In the data rows, zero lies at 4.5, halfway between 4 and 5.
Some points, each followed by its number:
[3 4 4 5 5 6 4 4 3 7 4 5 7 5 5 3 3 5 6 4 3 6 4 4 5 5 6 4 3 6 6 7 6 3 4 3 3
 2 7 6 3 5 5 2 4 4 6 5 5 4 4 4 4 5 6 7 5 4 4 2 5 4 4 4 7 4 8 7 4 2 7 5 4 6
 2 5 3 5 4 3 5 3 2 3 5 3 4 4 3 5 4 3 3 5] 0
[0 3 5 6 2 3 3 4 3 8 6 6 8 6 4 2 1 5 7 3 0 4 2 2 5 5 4 3 6 3 4 6 7 4 3 6 4
 4 4 4 0 7 6 2 8 3 6 4 6 3 2 5 6 5 8 5 5 5 3 5 1 4 2 5 9 4 7 7 1 2 5 5 4 5
 0 4 2 5 6 3 5 3 5 6 5 3 6 4 4 6 3 4 5 4] 1
[9 2 3 5 3 4 1 6 4 5 5 5 9 5 3 0 2 4 8 2 2 8 4 1 6 4 4 6 3 4 1 2 2 3 4 7 5
 7 5 4 3 5 4 3 9 4 8 4 4 4 3 2 5 8 5 2 4 5 3 2 5 5 3 3 9 5 4 9 2 6 8 4 0 6
 4 3 1 6 6 7 3 5 0 6 4 7 8 7 4 5 4 5 7 4] 2
[4 3 4 4 4 5 2 4 4 5 7 6 6 5 4 4 4 6 4 5 4 5 4 5 5 7 3 5 6 3 3 6 6 4 5 5 6
 3 6 6 7 5 5 5 4 3 4 5 4 4 6 4 2 6 6 4 4 5 5 2 4 4 2 5 7 6 6 4 3 4 3 4 4 4
 5 5 5 3 5 4 6 4 4 4 4 5 5 4 4 3 4 5 6 6] 3
[6 4 2 4 6 4 5 5 4 5 1 5 4 5 3 6 2 7 6 5 4 5 2 5 5 3 7 5 4 6 2 3 3 7 4 4 4
 6 4 3 2 5 6 7 5 6 5 5 5 5 3 3 3 6 5 4 5 4 4 5 6 3 4 3 5 4 5 7 5 3 7 6 5 3
 6 3 3 5 4 6 5 4 4 5 6 4 4 5 4 5 4 2 6 5] 4
[4 5 3 5 8 3 5 5 5 5 0 3 3 5 2 6 2 8 2 5 5 3 3 5 5 5 5 6 7 6 1 4 5 5 0 4 4
 5 5 4 2 3 8 7 5 9 3 6 5 5 4 3 5 6 5 4 3 6 5 5 3 1 3 2 4 4 4 7 8 4 7 5 7 5
 3 1 4 5 2 6 3 4 5 6 4 6 3 3 6 6 5 1 3 6] 5
[3 5 5 4 4 4 3 7 4 4 7 4 6 4 3 1 4 4 2 6 5 4 4 4 6 6 4 5 6 1 3 6 5 3 2 5 5
 5 4 5 3 5 7 4 6 6 3 6 5 1 4 4 5 4 7 5 4 6 3 4 3 1 1 2 6 6 4 6 6 4 4 4 3 3
 3 1 5 5 4 4 3 6 4 3 2 5 5 4 4 4 4 5 5 6] 6
[5 4 6 4 5 4 3 5 3 6 5 4 7 6 6 4 2 4 4 4 5 4 3 2 5 4 4 6 3 4 3 6 4 3 1 4 3
 2 4 3 2 5 7 3 4 7 4 6 6 3 4 4 6 5 3 6 3 4 6 5 4 3 6 4 6 4 5 7 5 4 6 5 4 5
 4 3 6 4 2 4 4 6 4 4 5 3 5 4 5 6 5 4 4 4] 7
[4 5 2 6 3 3 7 3 6 1 0 1 0 1 5 9 6 7 4 3 5 5 7 7 1 0 6 0 4 9 7 2 0 8 8 4 7
 7 6 6 7 3 3 7 4 2 5 1 5 9 6 4 3 3 2 2 4 5 3 4 7 6 7 5 0 7 2 0 3 8 4 6 8 7
 9 8 8 6 8 6 6 3 7 7 4 7 4 6 6 1 6 3 5 4] 8
[4 5 1 4 4 6 4 5 7 3 7 6 6 4 6 4 3 6 5 5 4 4 6 4 4 3 5 5 6 5 3 7 4 4 5 6 4
 6 5 4 2 4 6 4 4 6 5 2 4 2 2 3 6 5 8 5 6 4 5 6 3 7 9 3 4 4 5 3 1 5 6 4 4 6
 5 3 5 5 6 3 4 6 3 5 6 4 4 7 5 4 3 5 2 3] 9
[3 4 6 4 4 6 6 3 5 1 2 5 1 2 1 5 5 6 3 6 5 4 6 7 6 6 4 3 7 6 6 4 2 6 5 2 7
 5 4 5 4 2 5 9 4 0 3 3 4 7 5 7 2 2 6 3 2 7 6 5 7 7 6 5 1 9 5 0 5 5 0 6 9 0
 5 5 6 2 4 6 7 2 7 4 5 4 5 6 4 6 4 5 3 5] 10
[4 6 5 4 5 5 3 6 4 4 4 6 5 4 0 2 1 8 5 5 5 4 5 5 6 7 3 6 5 2 0 4 3 5 2 6 6
 7 3 5 2 5 7 5 7 8 5 4 6 2 1 4 5 7 5 4 3 5 3 5 4 3 5 2 6 4 5 5 5 5 5 5 5 3
 3 0 1 5 4 6 2 6 4 4 4 5 5 6 5 7 6 2 5 7] 11
[1 3 8 4 3 3 5 7 4 4 6 4 8 5 3 2 0 5 7 4 2 5 3 3 5 6 6 6 6 5 4 6 5 2 3 5 5
 3 5 6 2 7 6 3 9 6 9 3 5 4 3 4 5 7 7 5 3 4 3 7 2 6 3 2 8 4 5 6 3 5 6 4 4 5
 0 2 1 5 7 6 4 3 5 7 5 3 5 2 5 6 3 5 5 4] 12
[7 2 5 4 3 6 4 2 7 3 8 4 3 3 5 4 6 1 4 4 6 5 7 5 6 6 3 3 5 2 7 4 5 5 9 4 5
 4 5 3 7 4 4 6 3 1 3 4 4 3 7 7 4 3 4 4 6 5 6 2 7 5 4 6 3 5 4 3 4 4 0 4 2 3
 7 7 7 2 5 3 5 4 3 3 6 4 6 7 4 4 5 7 5 3] 13
[2 6 5 6 4 4 6 4 5 4 4 4 1 5 6 9 8 4 4 3 4 3 6 7 2 2 5 3 5 5 8 3 4 6 7 4 5
 7 4 5 9 4 3 5 3 3 3 3 4 6 7 5 5 2 4 4 5 5 4 5 4 8 6 6 2 6 4 0 2 7 1 5 7 6
 7 8 6 5 7 3 5 4 6 5 4 6 4 5 5 2 5 6 5 4] 14
[4 1 5 2 4 4 3 6 5 4 5 5 7 3 4 1 1 5 8 4 3 7 4 3 3 4 4 6 2 4 1 4 5 4 4 6 4
 3 5 5 3 6 4 2 8 4 8 7 5 1 5 6 5 7 6 4 5 6 5 3 5 4 4 2 9 4 3 7 6 5 6 4 3 5
 3 3 4 4 5 5 4 4 3 3 6 4 8 5 5 6 4 2 5 5] 15
[5 6 4 3 2 6 4 2 7 5 7 8 4 5 7 5 8 2 7 2 3 7 7 5 4 2 6 4 0 4 9 5 3 6 9 4 5
 2 5 4 8 5 0 1 2 0 6 4 3 3 7 6 6 1 3 4 6 6 3 5 6 9 9 6 4 3 7 4 0 9 3 5 2 5
 9 8 3 2 5 1 3 8 1 2 7 5 6 8 3 3 7 7 6 3] 16
[5 3 3 4 4 4 3 3 4 6 5 6 5 4 5 4 4 5 5 4 4 4 1 5 5 4 4 5 5 5 3 4 4 5 4 5 1
 3 5 4 4 5 5 6 6 3 4 6 6 2 7 4 4 5 7 4 4 4 5 3 4 4 3 6 6 4 5 7 5 3 4 3 5 5
 5 4 3 4 4 5 6 5 3 3 7 5 6 5 4 4 2 3 4 3] 17
[7 6 4 4 3 6 6 2 6 4 7 3 2 5 7 6 5 2 1 4 8 5 9 7 4 5 1 3 4 4 6 2 5 5 6 7 7
 9 6 5 9 3 0 4 0 4 2 4 2 6 7 7 4 5 2 0 6 3 7 3 6 5 4 6 1 7 2 1 7 6 1 4 6 3
 9 8 9 1 7 5 5 7 4 4 5 5 4 4 6 2 5 5 5 5] 18
[6 8 7 5 6 3 6 5 5 4 1 2 0 6 4 9 9 3 2 6 7 4 5 6 4 6 4 5 5 5 8 3 5 5 3 2 6
 6 3 5 7 4 3 7 2 5 1 5 4 9 6 7 1 4 0 5 2 3 5 5 5 4 4 5 0 8 2 2 9 4 1 5 8 1
 6 7 8 3 5 5 6 3 8 4 3 5 3 2 5 4 6 6 4 8] 19
[3 7 4 5 5 3 2 7 5 5 1 5 5 6 6 5 3 4 5 6 5 3 3 4 3 3 6 6 3 4 4 6 4 5 2 4 4
 2 3 4 1 4 5 5 6 8 5 6 6 4 4 3 6 4 4 6 4 5 3 6 4 2 7 2 7 3 6 6 5 5 7 6 5 6
 4 3 4 5 3 4 3 7 5 4 4 3 3 4 5 5 4 4 4 5] 20
[9 5 9 2 5 6 3 2 4 6 8 4 6 5 6 4 9 0 1 6 9 2 6 2 5 6 0 4 5 2 7 4 4 2 6 4 5
 3 5 5 7 3 4 6 0 1 0 7 4 4 8 8 4 3 2 3 6 3 6 1 4 5 3 9 0 6 2 6 9 4 3 5 5 1
 7 9 9 0 2 2 6 5 7 2 5 5 5 4 4 3 6 9 3 5] 21
[3 5 3 5 4 4 6 6 4 5 3 5 6 4 4 6 5 5 6 3 3 5 3 6 4 4 6 4 3 6 5 4 6 5 6 4 3
 4 5 6 5 5 3 3 5 4 7 3 4 7 4 5 5 4 4 4 5 3 4 6 3 6 5 4 5 4 5 5 2 6 5 4 5 6
 4 6 2 5 6 5 3 4 4 7 6 4 4 3 5 3 3 4 5 5] 22
[6 4 4 5 5 6 6 2 4 6 5 3 6 5 7 8 7 4 5 3 6 4 6 6 5 4 0 3 4 6 9 3 6 4 5 4 7
 5 5 5 9 1 3 4 1 5 6 4 5 9 6 5 4 4 1 4 7 4 5 2 6 6 4 8 3 7 4 4 5 6 6 6 5 4
 6 9 8 3 4 2 5 5 5 6 4 6 3 2 4 3 5 7 4 6] 23
[2 5 4 6 5 3 2 6 3 6 4 5 8 5 2 2 1 6 5 3 4 4 3 3 7 4 5 5 5 5 4 6 5 3 2 4 4
 3 3 4 1 6 7 3 9 6 6 6 7 4 4 4 7 5 6 6 5 4 5 4 3 3 3 4 7 4 5 8 3 3 7 7 2 5
 1 2 2 5 3 4 4 3 4 4 3 3 6 4 5 5 4 4 4 5] 24
[5 5 5 2 5 7 5 3 7 5 4 4 3 4 6 7 6 3 5 4 6 4 6 5 4 4 3 4 3 4 5 4 4 4 6 3 5
 3 4 5 8 3 5 5 0 2 2 5 4 4 6 5 3 2 5 5 5 3 4 4 4 6 6 6 3 6 3 3 4 4 3 5 6 4
 6 7 7 5 4 4 6 6 5 3 5 5 3 4 2 4 3 8 4 4] 25
[3 6 2 5 4 5 5 5 6 1 5 4 2 3 4 5 5 5 3 5 6 5 7 6 3 4 5 5 6 3 4 6 3 6 6 5 5
 6 4 5 3 3 5 7 3 3 5 3 4 3 2 3 6 4 7 6 5 7 5 6 6 3 6 3 3 7 4 2 3 6 3 4 4 6
 6 3 4 6 5 4 3 6 4 3 5 5 4 6 5 4 4 4 5 4] 26
[9 1 6 3 2 4 3 2 6 4 9 3 7 5 7 0 7 0 5 4 6 5 7 3 7 8 1 3 5 0 3 0 4 3 8 5 4
 5 5 4 5 6 3 8 6 0 2 5 5 5 8 8 3 7 3 1 6 3 8 0 6 6 2 9 4 6 1 7 6 3 1 1 4 0
 4 9 8 1 6 6 5 4 5 6 5 4 9 6 3 6 3 9 6 4] 27
Which two points above are nearest to each new point, looking only along the 4 directions in which the numbered points spread most? Their numbers follow each, smallest number first.
[5 5 4 6 5 2 4 7 6 3 6 5 4 5 3 3 4 4 7 4 5 5 4 4 5 4 5 5 5 3 3 4 5 5 4 4 3
 5 3 4 1 5 5 6 7 6 5 1 4 5 2 5 6 6 5 5 4 3 4 7 3 6 5 2 5 3 3 7 3 4 4 4 6 5
 3 3 2 5 6 6 1 4 5 7 4 4 6 2 5 5 3 6 6 5] 4 17
[4 4 5 3 4 6 8 0 7 4 5 3 1 3 8 9 9 2 4 3 6 2 7 8 2 4 3 3 7 5 9 2 5 6 6 5 7
 6 6 4 9 3 3 5 0 1 1 3 3 7 9 7 1 2 2 3 6 4 6 3 6 7 5 6 0 6 3 0 6 4 0 4 6 4
 9 9 9 1 6 3 6 3 6 3 6 5 4 5 3 4 3 6 2 5] 18 23
[4 5 3 6 4 7 4 3 7 3 5 4 0 5 6 9 8 4 2 5 4 6 7 8 4 5 1 4 5 5 7 2 3 8 6 4 8
 9 2 4 8 3 3 8 2 3 4 3 3 8 5 4 2 5 3 4 5 6 4 4 8 3 5 5 2 7 5 1 6 6 1 4 5 2
 9 6 7 5 4 6 5 5 5 6 4 6 1 6 3 3 5 5 6 5] 10 14
[4 4 5 3 3 5 3 5 4 4 6 5 9 4 4 1 3 4 6 5 4 5 3 2 5 5 5 5 4 4 2 5 5 3 6 4 4
 3 4 4 2 5 6 5 7 3 5 5 6 2 3 3 6 5 7 4 4 5 3 4 3 5 5 5 8 3 5 6 4 4 6 5 3 5
 0 3 3 6 3 4 3 5 5 4 5 4 6 6 4 8 3 5 5 5] 1 15
[5 3 5 5 6 4 7 2 9 2 0 6 2 2 2 5 5 6 7 6 5 6 2 7 7 3 7 7 7 7 4 5 3 7 6 4 4
 3 4 2 2 2 3 9 5 4 7 2 8 6 4 1 0 5 5 3 4 3 6 2 9 8 9 3 2 2 7 2 4 4 8 6 5 1
 6 7 4 3 3 8 8 3 3 6 7 2 4 6 3 7 5 2 4 4] 4 26
[9 4 3 3 5 5 3 6 6 6 2 5 8 4 3 2 3 7 7 6 6 7 2 2 8 5 4 4 2 5 3 4 2 4 4 1 5
 2 5 5 3 4 2 4 7 3 6 8 4 4 4 5 4 6 4 3 6 6 6 3 8 6 5 6 7 4 5 7 6 5 9 5 2 1
 4 5 5 3 1 5 3 5 3 5 6 4 6 4 5 7 5 4 5 5] 3 17
[1 6 2 5 4 4 4 7 2 1 1 5 2 4 2 7 2 8 3 6 2 6 6 6 4 4 7 6 5 6 1 7 4 7 2 6 5
 7 5 4 4 4 5 3 6 8 7 4 2 4 3 2 4 6 6 5 3 7 2 5 3 1 4 0 5 5 6 3 3 6 5 7 6 7
 5 0 2 7 5 6 3 6 3 3 2 7 3 6 5 4 6 0 6 5] 4 11
[2 4 4 5 2 4 3 6 3 2 4 6 3 4 3 3 3 5 5 4 2 5 4 5 3 3 7 6 4 5 2 6 4 5 3 6 3
 6 4 4 2 4 6 3 9 6 6 4 4 2 3 2 8 6 5 5 4 6 2 6 4 3 5 1 7 2 5 5 3 5 5 5 3 6
 4 0 2 7 4 5 3 6 4 4 2 5 5 8 5 3 5 2 6 4] 4 12
[4 4 3 6 3 3 3 5 2 5 8 4 9 5 6 1 3 2 5 4 4 4 4 1 3 5 5 5 3 5 5 5 6 3 4 7 2
 3 5 4 1 8 6 2 9 6 5 5 7 1 4 3 7 7 6 6 4 3 2 5 1 3 3 3 8 2 4 8 3 3 5 3 1 8
 2 3 3 8 5 4 3 4 4 5 3 4 5 4 5 4 4 6 5 4] 1 24
[6 6 3 4 4 1 3 6 7 5 3 3 4 4 4 4 4 4 4 4 6 5 5 3 6 3 5 6 4 4 6 3 2 4 5 3 4
 3 5 3 1 5 6 4 7 5 5 4 6 5 3 3 6 6 3 5 3 5 4 4 4 4 7 5 5 4 3 6 4 5 7 5 4 5
 4 7 3 6 3 5 2 4 5 5 5 4 5 2 6 6 6 8 5 3] 9 17
[6 4 5 3 4 3 5 5 5 4 4 4 4 4 2 5 3 7 5 3 8 5 4 5 7 5 2 5 3 4 4 2 2 4 5 4 7
 4 5 4 3 4 2 6 7 2 6 4 6 7 4 7 1 4 5 3 5 6 5 4 6 4 4 5 4 6 3 6 6 3 3 4 5 2
 4 5 5 2 5 8 4 4 5 6 5 3 5 1 4 5 4 4 6 4] 3 17
[5 7 3 6 4 2 6 6 4 4 3 4 2 5 6 8 6 4 6 3 4 4 5 5 3 3 5 5 4 6 7 3 4 6 5 4 5
 6 5 4 5 5 4 7 5 6 4 1 4 9 4 3 6 5 2 3 6 3 4 6 3 5 6 4 1 3 3 4 2 5 3 4 7 6
 7 7 5 6 7 5 2 4 6 7 4 5 4 2 6 2 5 8 4 4] 14 26
[7 3 4 4 3 6 2 4 3 5 9 6 8 5 5 0 4 2 7 2 4 6 6 3 7 7 4 4 3 1 4 3 5 3 7 6 3
 6 6 5 7 5 3 2 6 2 5 4 1 3 6 7 5 6 4 3 5 3 6 4 4 8 2 5 5 4 4 8 2 6 1 3 2 3
 5 5 1 2 6 4 1 4 3 3 5 4 9 6 4 5 3 7 6 3] 3 17
[1 6 4 4 4 6 4 4 4 5 8 6 4 4 6 6 6 3 4 5 3 4 6 5 1 3 7 5 4 3 5 8 5 4 7 6 3
 3 4 3 6 6 5 2 2 3 3 4 4 0 5 5 6 2 5 7 4 5 2 6 4 5 6 3 4 2 5 4 0 4 2 5 4 8
 6 3 3 4 5 0 4 6 4 1 3 5 3 6 2 2 5 4 5 4] 9 22
[2 3 1 8 4 1 6 6 3 5 0 5 4 5 2 6 0 8 7 5 2 6 1 6 5 2 7 5 4 8 2 5 2 5 1 5 4
 4 5 2 2 5 6 3 8 8 8 5 8 6 1 1 6 7 6 4 2 5 2 6 3 2 5 2 9 4 8 7 3 6 9 6 2 6
 2 1 1 8 5 8 3 4 4 7 4 4 4 3 6 5 5 0 6 4] 4 12
[4 4 6 3 4 8 7 0 7 3 7 4 2 2 7 8 9 2 1 4 6 4 8 8 1 6 1 1 6 5 9 4 2 5 9 2 9
 5 4 7 9 2 2 7 0 0 2 5 3 6 9 6 1 0 3 3 7 7 5 1 9 7 3 9 0 8 3 0 3 7 2 6 3 4
 9 9 9 3 7 3 9 5 6 2 5 7 4 7 4 0 6 7 5 6] 18 23
[4 4 4 5 5 4 8 2 3 7 5 5 4 5 6 9 7 3 6 2 5 4 4 5 5 5 3 4 5 5 8 2 7 4 1 5 6
 9 6 5 7 3 1 2 2 5 3 2 1 8 6 6 2 6 3 3 5 1 7 7 3 5 4 5 2 7 5 3 7 4 1 4 5 2
 5 7 8 4 6 5 4 3 7 6 4 5 5 2 6 5 2 3 4 4] 23 25
[9 1 3 4 6 4 4 3 5 8 5 4 7 7 8 6 5 4 6 4 5 4 2 3 7 4 1 4 4 4 4 3 5 4 3 5 3
 1 5 3 5 4 3 3 3 6 3 8 6 6 5 5 5 6 2 4 5 2 6 2 6 2 4 9 6 4 4 9 6 4 7 4 2 3
 4 9 7 3 3 4 3 5 2 6 5 3 3 2 4 5 4 5 3 4] 3 7
[9 9 2 5 7 4 2 9 4 3 4 7 9 8 6 0 5 6 6 3 2 7 0 4 3 5 7 5 1 4 0 3 4 6 9 1 0
 7 3 8 0 8 6 9 5 8 9 2 2 7 0 1 9 6 2 6 6 0 2 6 0 5 4 6 6 0 0 9 1 2 9 6 7 9
 3 3 0 9 3 8 0 6 7 9 7 6 6 4 3 0 0 9 8 6] 1 12
[4 2 4 6 3 4 3 4 2 7 8 6 8 6 7 4 5 3 6 4 2 5 3 5 3 4 6 5 2 6 5 5 6 3 3 7 3
 5 5 5 5 7 4 1 7 7 7 6 4 3 4 3 7 7 3 7 4 4 3 6 3 1 1 4 7 3 5 6 4 6 6 3 0 8
 4 2 3 8 4 3 4 7 5 3 3 6 5 6 4 2 6 4 6 3] 0 1
[6 4 6 4 5 4 7 2 6 7 6 3 6 6 5 3 5 4 6 3 5 4 4 2 5 6 2 3 7 4 5 2 5 3 6 4 6
 5 6 6 5 4 3 5 6 2 3 4 6 9 6 7 2 4 2 4 6 3 7 3 5 8 4 8 4 5 3 7 7 4 2 2 4 2
 4 9 6 2 7 4 4 2 6 7 9 2 7 2 5 5 4 8 3 3] 3 13
[7 4 3 3 5 4 5 6 6 4 3 4 5 4 4 2 3 5 8 4 7 5 4 3 7 6 4 3 5 3 4 2 4 5 6 2 5
 4 6 3 5 3 3 7 5 3 5 4 4 6 5 5 3 5 4 3 5 2 6 3 8 7 6 6 3 5 4 5 5 4 7 5 5 1
 5 8 4 4 4 8 4 2 3 4 7 4 6 4 5 7 3 6 4 4] 3 17
[4 4 4 5 1 4 3 4 4 5 6 7 7 4 2 2 3 6 7 3 2 6 3 3 4 4 5 5 4 4 3 5 5 3 7 4 4
 4 4 5 1 6 5 5 8 2 7 4 4 3 4 3 4 5 8 3 6 4 2 4 3 6 5 4 7 3 5 7 3 4 6 5 2 4
 3 4 2 5 5 5 4 5 3 4 5 3 7 5 3 5 5 5 6 4] 1 15
[2 6 3 5 5 4 5 6 4 5 3 5 6 4 4 4 3 5 6 4 5 4 4 5 5 4 6 6 3 7 6 6 5 5 4 6 5
 4 4 3 1 6 5 0 6 9 6 5 5 4 4 3 7 5 4 4 4 6 4 8 5 4 7 1 5 3 7 4 3 6 5 6 3 8
 4 2 2 5 4 4 2 5 3 4 4 3 3 3 7 4 6 0 4 4] 9 20
[7 5 4 4 4 4 3 6 4 5 5 4 6 5 4 2 4 5 5 4 5 5 6 3 6 6 4 6 2 5 4 4 4 3 4 5 5
 5 6 5 4 5 4 3 6 7 5 6 4 4 4 4 5 7 3 4 5 3 5 4 5 5 4 4 6 4 5 7 4 7 6 5 3 3
 4 4 4 5 4 6 2 7 3 5 4 5 5 6 5 5 6 5 5 5] 3 17
[7 2 5 6 5 5 8 2 5 5 7 4 4 6 5 6 9 2 5 5 7 4 5 7 4 7 1 1 8 4 9 2 5 5 7 2 5
 6 5 5 8 5 3 9 1 1 2 3 4 9 7 9 1 3 3 3 6 1 9 2 6 7 3 9 0 6 4 2 8 5 0 3 6 0
 6 9 9 0 7 5 6 1 7 5 7 4 4 2 4 5 3 8 3 4] 13 18
[6 3 6 4 4 3 2 7 4 6 6 5 8 5 4 2 3 4 6 3 5 5 3 1 7 4 5 3 3 3 3 4 3 3 5 1 3
 0 4 5 2 6 6 4 8 3 5 7 8 3 4 5 7 4 7 4 5 5 2 2 2 6 4 4 9 3 3 9 3 4 9 7 3 4
 0 5 4 5 4 5 3 6 4 5 5 4 6 4 4 5 4 8 5 5] 1 15
[6 4 3 6 6 1 4 5 2 5 8 4 8 6 6 1 4 3 6 4 5 3 2 3 5 5 4 3 5 2 3 3 5 4 3 6 2
 5 5 4 0 7 6 4 7 8 4 3 6 6 3 4 7 8 3 4 4 1 6 5 1 2 2 4 7 2 4 8 5 1 6 2 5 4
 0 5 2 6 6 7 2 4 6 6 3 5 6 2 5 6 2 5 6 3] 6 24
[1 5 5 5 4 3 7 5 4 3 5 5 4 4 4 5 4 6 5 5 6 4 3 4 7 3 4 3 7 3 7 5 5 4 4 4 5
 3 5 2 2 5 6 5 6 4 4 5 5 5 4 7 5 4 6 5 4 5 5 7 5 4 4 3 5 5 6 4 5 4 2 4 5 3
 3 4 4 3 7 5 5 4 6 5 5 3 4 1 6 4 3 2 3 5] 4 17
[2 4 4 4 3 6 4 3 5 1 7 7 6 5 4 4 8 3 5 5 5 6 6 5 1 5 5 7 5 3 5 5 5 6 8 4 4
 6 3 4 3 6 4 6 5 0 7 2 3 6 4 4 5 4 8 3 5 4 4 5 4 4 4 6 3 4 5 2 3 4 1 4 3 2
 4 5 4 2 6 5 6 1 4 3 5 5 6 3 3 3 3 7 5 4] 3 17
[1 6 6 5 5 4 5 7 5 2 4 5 3 3 2 3 2 7 3 5 5 4 3 5 4 4 6 5 5 3 3 6 5 6 4 2 4
 4 5 5 1 5 5 7 5 6 5 4 5 3 3 5 5 4 6 5 3 5 4 7 4 5 6 4 4 5 4 3 4 5 6 6 6 3
 3 2 3 4 4 5 4 3 6 4 5 4 7 5 6 4 4 5 3 6] 4 26
[5 2 4 5 5 2 7 3 4 8 5 4 6 6 5 7 5 4 6 2 4 5 3 5 5 4 3 3 6 5 6 3 6 4 1 5 6
 5 7 5 7 5 3 5 4 5 3 4 4 9 6 6 2 6 4 4 4 2 6 4 3 5 3 7 4 6 5 6 6 5 4 2 4 2
 3 9 7 3 7 3 6 3 6 7 5 4 6 0 6 5 3 5 3 4] 3 25
[4 5 2 5 5 3 5 8 3 4 1 5 5 4 5 6 2 6 6 5 4 5 5 5 4 2 7 7 3 6 3 4 3 4 1 5 5
 4 4 3 0 4 5 3 7 8 7 3 6 5 2 2 5 6 6 5 4 5 3 7 4 4 6 1 6 5 6 5 3 5 8 7 4 5
 4 2 2 6 3 8 3 6 3 5 4 5 3 4 5 6 5 2 4 4] 4 20
[3 5 6 5 3 7 7 1 5 4 7 3 3 3 5 7 8 3 2 4 5 4 8 7 2 5 4 2 6 4 6 5 7 5 6 5 6
 6 5 5 9 3 2 5 0 0 2 5 4 5 8 7 2 2 5 4 5 4 6 3 5 6 3 7 1 6 4 0 6 5 0 3 5 3
 7 8 8 4 7 3 7 5 5 3 5 5 4 5 4 3 5 4 5 5] 18 23
[5 4 2 5 5 5 7 2 7 7 3 3 3 5 5 7 5 4 4 4 4 4 4 5 5 5 5 5 6 5 5 3 6 5 4 5 4
 6 4 4 5 4 4 5 3 5 5 4 4 7 5 4 3 6 2 5 3 4 5 4 5 3 5 5 2 4 5 4 6 4 4 3 4 4
 5 6 5 5 5 4 4 4 5 4 8 4 3 2 5 7 4 3 3 3] 25 26
[8 4 4 2 3 7 0 6 3 3 7 4 7 4 6 0 3 4 3 6 5 4 6 1 6 4 6 8 0 3 1 7 4 4 6 7 3
 3 4 2 2 5 7 3 6 6 5 7 4 0 4 3 9 4 6 5 5 8 3 5 4 1 4 1 9 1 4 6 1 4 7 5 3 8
 6 0 3 4 0 3 4 8 1 2 2 5 4 9 4 5 5 3 6 5] 1 15
[3 5 5 2 3 8 2 3 5 3 9 7 4 3 6 3 7 2 5 3 2 4 8 5 4 5 4 5 3 2 6 5 5 6 9 5 3
 5 4 5 6 5 4 3 3 0 4 3 3 1 6 7 4 2 6 4 5 6 4 3 5 6 5 5 3 4 5 3 2 6 0 4 4 5
 7 4 5 2 5 1 6 5 3 1 4 4 5 9 1 3 6 6 6 4] 13 25
[4 4 4 2 3 6 2 3 5 3 8 5 5 2 6 3 6 4 4 4 3 4 6 4 4 4 5 4 4 2 4 5 3 7 8 5 3
 4 4 4 5 4 5 6 3 2 4 4 5 0 4 5 7 2 6 4 7 6 4 4 5 5 6 4 4 3 3 3 2 4 2 4 4 7
 6 4 5 5 4 2 6 6 4 2 5 5 5 9 3 3 5 7 5 4] 3 22
[4 5 5 8 6 3 2 5 4 6 4 5 4 4 3 2 3 6 4 5 5 6 3 3 5 6 4 5 3 5 5 6 4 5 2 4 6
 3 4 4 4 4 5 4 7 7 4 7 6 6 3 4 5 5 6 5 4 5 6 4 4 2 5 4 6 5 3 6 7 5 8 5 3 3
 4 3 7 5 2 6 6 5 3 3 3 4 5 4 5 7 5 3 4 5] 6 7
[3 5 3 2 3 7 4 3 3 2 6 5 4 2 6 5 6 3 3 6 4 3 7 6 2 3 4 5 5 5 5 6 6 6 5 6 4
 6 4 4 6 4 5 4 3 4 2 6 4 0 6 4 5 2 7 5 6 7 2 5 4 2 4 3 6 6 4 2 4 4 2 5 3 8
 7 2 6 5 5 2 7 7 3 1 2 7 4 7 4 2 5 2 4 5] 22 26
[2 3 3 5 4 9 4 4 5 5 3 7 3 4 4 8 6 5 5 5 2 6 4 7 2 3 7 5 4 5 5 5 5 6 5 5 4
 4 3 4 6 6 3 2 4 2 6 5 4 2 4 3 4 3 7 7 4 6 4 5 7 5 5 4 7 3 7 3 3 7 5 4 2 8
 6 1 2 6 4 2 7 5 4 2 5 5 4 7 3 5 6 2 4 3] 9 22
[1 6 6 4 5 2 4 5 6 3 3 3 3 2 2 5 2 6 4 6 5 4 4 4 4 4 7 5 6 5 2 6 5 3 5 4 4
 3 5 6 3 5 5 4 7 6 5 4 6 5 4 5 5 3 4 5 3 5 4 6 3 2 5 4 5 5 5 5 7 5 4 3 5 6
 3 2 4 5 5 5 5 4 7 5 6 4 4 4 5 4 6 2 4 5] 4 20
[7 3 4 3 3 6 2 2 7 3 7 7 4 2 7 5 8 1 6 4 3 5 7 6 6 4 4 4 3 3 7 3 5 8 9 5 3
 4 3 3 7 4 2 2 5 0 5 6 4 2 7 7 5 2 2 4 8 7 3 4 7 7 5 6 5 4 3 3 0 8 2 4 2 7
 9 6 5 3 4 2 6 7 2 2 4 7 5 9 2 3 7 6 7 3] 13 16
[2 6 2 6 5 2 6 6 5 5 1 5 1 4 2 9 4 7 5 3 3 5 4 7 3 6 6 5 6 6 6 4 6 4 3 4 5
 7 5 5 5 4 5 6 4 6 7 1 3 9 4 4 1 6 4 5 3 3 4 5 4 7 7 2 1 6 6 2 5 6 3 4 8 3
 4 6 4 6 7 4 5 1 5 5 5 4 3 4 4 6 5 3 2 4] 4 26
[3 4 7 6 4 3 5 5 4 6 5 4 6 7 5 3 3 6 4 4 5 5 3 5 5 6 4 4 4 3 3 5 4 4 3 4 4
 2 6 6 4 5 4 5 5 5 5 4 6 6 3 5 4 5 4 5 2 2 6 5 3 4 5 6 6 4 4 7 4 4 7 5 6 3
 3 5 4 5 4 6 4 3 5 6 5 2 6 3 6 5 4 6 4 4] 7 17
[6 4 7 2 3 2 4 6 3 4 4 3 5 2 5 4 5 3 4 5 6 4 7 3 4 4 5 5 3 5 5 3 3 5 5 4 4
 3 5 5 4 5 4 5 7 4 4 6 3 4 7 6 5 5 3 3 5 4 5 4 6 6 6 5 2 5 2 5 7 5 4 5 7 5
 6 6 8 2 3 5 7 4 5 6 4 5 5 6 6 4 6 6 4 6] 3 25
[1 5 5 4 2 5 2 4 2 6 9 5 7 4 7 5 7 3 4 4 3 3 6 4 1 1 6 6 2 5 7 8 6 2 5 8 3
 2 5 5 8 7 6 0 2 5 4 6 5 0 5 6 9 3 6 7 4 7 1 5 0 2 4 4 9 2 5 3 1 5 3 4 0 9
 3 3 4 7 6 0 4 8 5 1 2 6 4 5 5 1 6 6 6 4] 0 22
[7 5 5 3 3 3 4 6 4 3 7 5 5 4 5 2 5 2 5 5 7 3 5 4 5 4 6 5 4 2 5 4 3 6 6 3 2
 3 4 2 1 5 4 6 6 4 3 4 4 2 4 6 7 5 5 3 5 3 5 8 5 5 5 4 2 2 3 6 3 3 1 4 5 5
 5 5 4 2 3 6 5 5 4 5 5 4 6 5 5 4 4 7 6 4] 3 17
